(in the rows, 128 means zero)
Each named turn below is shown by a few rows before and after it. Which turns, in which order, take the first row of each later pair to the second? The first pair is answered.
J:
[149 142 126 129 144 166 125 119 134 129]  ->  [147 144 140 128 146 160 118 116 134 124]
[122 133 135 123 103 101 135 126 132  85]  ->  [120 132 119 124  95 104 139 121 123  90]
[112 152 187 127 159 132 109 129 117 101]  ->  [ 89 162 136 133 135 134 108 103  78 111]
[214 114 103 112  87 111 199 128 124  95]  ->  [215 116 164 111 113 100 186 135 142  76]
M:
[170 118 116 125 110 138 181 157 139 126]  ->  [122 131 134 124 156 162 120 172 157 164]
[141 115 160 130 144 128 154 159 145 114]  ->  [113 122 168 130 157 127 129 156 139 119]
[135 131 150 137 118  87 133 108 113  99]  ->  [169 118 140 130 121 102 158 139 146 118]
V:
[145 100 130 130 176 131 107 148 144 155]  ->  [147 100 164 133 173 108 107 125 127 121]
[153 128 136 116 117 118 150 134 130 116]  ->  [151 129 121 118 112 121 151 127 119 118]
[166 121 196 136  99  74 170 104 104  54]  ->  [143 128  80 141  64  93 176  83  59  93]
K:
[165 116 128 120  75 108 150 132 118 120]  ->  [149 117 156 118 120 135 114 172 163 154]
[118  85 123 103 138 147 128 158 166 160]  ->  [109  92 174 114 117 101 129 111 120  97]
[154 121 159 112 137 133 134 145 185 140]  ->  [162 122 166 118 105 103 154 109 142  97]
Q:
[146 131  80 142 116 136 136 168 136 136]  ->  [102 148  92 143 131 140  97 155 121 146]
[166  91 101 130 146 148 150 185 124 157]  ->  [119 106  78 133 148 154 118 160  98 170]
[128 122 168 138 130 117 105 126 131 133]  ->  [162 111 146 134 111 116 138 138 138 131]
Pairs:
Each pair is two turns apart.
[150 119  24 114  94 102 128 122 108 149]  ->  [170 110 148 106 166 107  94 184 197 150]  V, J
[ 93 135 159 141 137  96 134  99 116 115]  ->  [129 123  90 134 110 114 180 119 124 137]  J, M
[102 148  80 128 147 149 108 170 113 181]  ->  [ 70 155 127 134 152 124  86 139  84 147]  J, M
[132  90 116 122 127 153 154 177 151 148]  ->  [138  94 152 130 102 106 166 136 111  91]  J, K
[121 115 180 121 167 129  95 123 136 126]  ->  [143 107 121 124 111 107 144  89  87  95]  J, M
[156 112  80 139  82  83 171  95  76  82]  ->  [169 103  92 124 159 149 139 192 189 173]  J, M
[104 123 117 152 108 122  98  92  51 130]  ->  [187  96 175 141 112 102 151 134 113 101]  Q, Q
[178 132  73 124  95 126 156 146 170 141]  ->  [141 143 198 129 134  90 110 127 167  93]  J, J
[ 85 152  60 139 118 165  69 135 115 151]  ->  [ 90 150 185 142 142 123  54 124 122  83]  Q, V
[146 130  90 125  95 115 164 108  99 122]  ->  [176 119 113 122 112 122 176 140 143 131]  J, V
[175 107  76 118 120 150 162 156 163 157]  ->  [ 66 138 144 132 149 123  72  96 103 130]  Q, K
[120 146 166 117 125  91 109 103  90  84]  ->  [114 142  87 108 148 154  98 153 134 176]  J, K
[152 131  85 122  97 123 144 130 100 118]  ->  [100 145 147 124 136 119  82 122  98 110]  K, M
[168 113 169 150 160  90 153 155 172 100]  ->  [174 113 126 154 122  73 176 122 130  81]  J, Q
[ 85 127 134 117 155 149  98 141 157 178]  ->  [116 120 203 121 135  97 127 116 141 102]  M, Q
[ 85 137 117 117 128 130  97 106  86 103]  ->  [103 134 131 117 117 115 115 103  86  83]  Q, V
[154 114 144 116 126 139 139 147 134 144]  ->  [112 126 127 120 131 144 112 129 106 158]  Q, Q
[129 147 167 108 174 147  82 118 176 144]  ->  [154 143  60 113 101 139 139  83 115 135]  K, V
[149 137 150 143 125 123 155 148 133 105]  ->  [ 98 150 121 149 124 132 121 125  98 121]  Q, Q
[140 124  93 133 108 111 138 111  96 114]  ->  [131 123 170 136 140 103 118 124 121  97]  Q, Q
[111 143  80 142 129 128 113 118  93 135]  ->  [166 128 161 136 148 112 136 152 148 107]  Q, Q
[126 139 126 154 156 158 113 170 164 150]  ->  [ 86 151 142 163 152 142  84 136 127 132]  J, J
[144 121 123 121 131 138 142 147 139 126]  ->  [105 135 137 127 135 128 118 123 110 117]  M, M
[115 124  82 127 101 123 166  94  74 109]  ->  [ 90 128  69 122 141 167 125 135 119 170]  V, M
[117 121  65 147 105 150 139 118 130 140]  ->  [ 89 129  97 153 107 130 119  90 102 117]  Q, K
[158 131 153 131 107 118 126 126 132 103]  ->  [128 140 125 137 102 124 113 106 104 114]  V, Q
[169 109 127 134  99 110 170 128 137 104]  ->  [100 133  87 141 102 127 122  98  95 131]  V, Q
[ 89 143 153 142 141 115  82 106 159 181]  ->  [104 143 171 148 110  76 107  72 126 129]  K, Q
[184 119 165 120 124 109 145  93 149  95]  ->  [142 131  92 127 100 120 136  61  97 114]  J, V
[171 121  94 132 124 151 141 162 162 138]  ->  [171 122  81 133 108 147 149 149 148 132]  J, Q
[114 111 117 154 142 150 131 141 168 190]  ->  [121 114 193 157 152 116 127 128 166 139]  M, Q
[147 136 153 112 149 106 153 121 129  97]  ->  [158 132 116 112 136 113 173 122 127 108]  Q, J
[172 118 151 120 111 123 173 136 131  99]  ->  [116 130 194 121 153 134 110 139 137 115]  M, J
[157 114  86 144  95 122 151 147 120 139]  ->  [123 126  82 151  95 115 130 121  88 131]  Q, M
[127  98 123 132 109  84 187 117  84  83]  ->  [105 100 165 124 183 131 134 181 167 143]  K, J
[ 63 158 113 133 133 159  91 112  66 137]  ->  [100 144 115 120 164 193  98 180 137 176]  M, K
[ 85 139 198 138 171 127  80 142 148 143]  ->  [ 57 149 131 149 122 115  87  88  73 130]  V, V
[104 142 114 123  92 118  85 117 116 133]  ->  [138 131 159 121  91  99 109 122 133  98]  Q, M
[ 93 145 105 142 138  97  94 104  75 118]  ->  [ 89 148 133 139 169 111  71 131 107 135]  J, Q
[149 124  36 125 130 180 147 174 164 198]  ->  [ 92 140  96 127 175 186  81 176 172 205]  Q, J
[ 93 138 179 134 131 114  86  97  93  98]  ->  [173 115 107 121 132 168 140 174 172 157]  M, K
[126 124 126 116 110 126 132 113  97 121]  ->  [139 120 156 119 121 126 132 121 114 111]  Q, Q
[148 119  96 114 127 154 149 154 159 144]  ->  [124 124 106 117 146 163 123 157 161 154]  Q, J
[128 128 105 139 110 138 138 107 111 142]  ->  [125 128 124 136 134 153 121 130 141 161]  J, M
[ 92 137 170 121 177 138  62 154 131 120]  ->  [ 71 139 121 126 161 149  60 140 105 138]  J, V
[152  77 148 119 115 135 149 120 175 132]  ->  [134  82 161 128 102 111 144  90 136 103]  V, J
[175 103 109 121 129 161 154 168 187 154]  ->  [134 119 210 132 133 105 122 109 136  74]  V, J
[139 128 169 127 148 114 127 169 159 124]  ->  [169 120 129 126 120 113 159 167 152 123]  Q, V
[ 70 127 135 123 149 153  82 127 158 138]  ->  [100 119  64 121 112 160 123 124 144 151]  M, K
[110 136 122 133 119 131 111 128 118 152]  ->  [130 131 130 127 124 137 121 149 138 158]  J, J
[104 147 181 127 164 159  91 166 183 133]  ->  [ 53 166 105 136 125 155  75 111 106 140]  J, J
[150 121 171 129 134 103 149 106 138 105]  ->  [170 112 135 123 127 120 167 127 157 129]  K, V
[123 128 147 145 142 121 113 117 120 116]  ->  [147 119 144 140 145 125 130 138 144 126]  Q, M
[106 113 138 134 169 149 103 140 151 125]  ->  [160 101 102 133 124 133 163 137 141 105]  K, M
[165 121 108  83 110 126 143 109 114  94]  ->  [169 118 149  78 138 135 125 134 151 105]  M, V
[122 136 130 123 120 115 150 109 105 139]  ->  [139 132 138 120 121 114 162 119 118 134]  Q, M
[115 114  64 133 150 141 110 117 120 131]  ->  [130 108  85 128 166 151 108 137 152 142]  M, V
[177 113 135 100 126 109 136 126 137 118]  ->  [122 128 156 101 152 115  86 116 127 128]  M, M
[ 81 134 159 148 144 151  93 153 147 102]  ->  [ 73 141  99 153 113 148 107 121 101 101]  V, J
[133 114 134 124 110 113 149 118 116  99]  ->  [ 92 122 130 122 146 145 110 133 136 140]  K, M
[ 58 120 110 147 137 106  85 114  92 149]  ->  [127  95  74 135 137 139 136 173 158 187]  J, J
[180 102 144 132 123 123 154 135 178 123]  ->  [180 102 143 133 115 115 159 126 166 112]  K, K
[ 99 122 117 112 160 160 105 135 119 135]  ->  [152 110 113 109 147 156 146 151 140 123]  Q, Q
[151 124 122 124 127 141 142 113 121  99]  ->  [120 134 137 125 139 145 114 108 113  99]  Q, Q
[ 78 109 148 125 146 141  81 100 131 137]  ->  [123  96  81 120 130 166 121 128 151 169]  M, K
[181  99  61 119  78 130 160 130 147 172]  ->  [127 113  43 124  98 146 118 121 130 199]  V, Q
[ 94 139 170 131 120 110  85  91 102  94]  ->  [141 127 120 128  74 103 140  86  90  82]  Q, V
[125 133 166 147 154 123  96 157 189 143]  ->  [122 138 117 155  86  86 131  86 101  91]  K, Q
[115 121  65 119 131 159  99 129 125 165]  ->  [ 89 128 120 122 159 150  65 124 129 155]  Q, J
[130 125 170 126 136 115 115 128 131 109]  ->  [154 118 149 129 118 110 141 125 130 100]  Q, J
[ 89 135 163 145 145 116 101 122 118 115]  ->  [139 123 142 144 107  97 155 114 108  89]  Q, V
[162 124 132 139  88  81 168 110  90  72]  ->  [199 115 159 129 116  99 174 159 154  91]  M, V
[122 142 159 127 172 132 130 142 129 124]  ->  [155 133 140 123 142 121 165 140 119 107]  Q, V
[ 97 154  95 131  92 137 146  75  92 136]  ->  [152 137 197 125 120 118 159 113 154 102]  Q, Q
[ 96 135 146 129 127 125 103 110 104 120]  ->  [150 122 118 126 100 119 155 118 112 110]  M, J
[132 130 124 129 161 198  98 189 161 175]  ->  [165 127 177 142  94 111 153 116  85  55]  K, Q
[ 69 144 147 129 132 145  87 107 109 123]  ->  [169 116 116 122  86 132 177 127 134  98]  Q, K
[105 142 135 147 130 108 104 109  96 121]  ->  [133 129 113 139 144 139 115 159 148 160]  K, V
[123 156 200 140 189 149 109 151 169 134]  ->  [154 146 116 133 168 178 145 175 182 180]  K, K
[127 138 138 135 151 150 102 125 178 174]  ->  [135 140 183 139 129 104 117  81 140 111]  V, M
[ 78 154 112 123 113 129  96  76  72 147]  ->  [159 130  63 110 101 155 161 130 132 180]  M, V
[ 96 136 150 131 117  95 107 112 117 118]  ->  [153 118 111 123 106 114 153 146 151 141]  Q, K
[127 134 145 121 152 142 114 154 158 147]  ->  [147 125  99 122 128 144 141 150 147 154]  K, K
[142 124  85 124  98 132 156 137 106 108]  ->  [ 99 129  94 122 139 158 107 158 128 152]  M, Q
[141 103 201 110 151 116 124 149 161 159]  ->  [121 113 112 120  84  97 154  81  69 140]  K, Q
[145 130 182 128 165 100 122 106 153  86]  ->  [170 123 141 122 172 132 136 145 191 129]  Q, K
[ 91 120 135 111 133 115 109 118 113 117]  ->  [114 116 105 112 111 114 136 116 103 112]  V, M
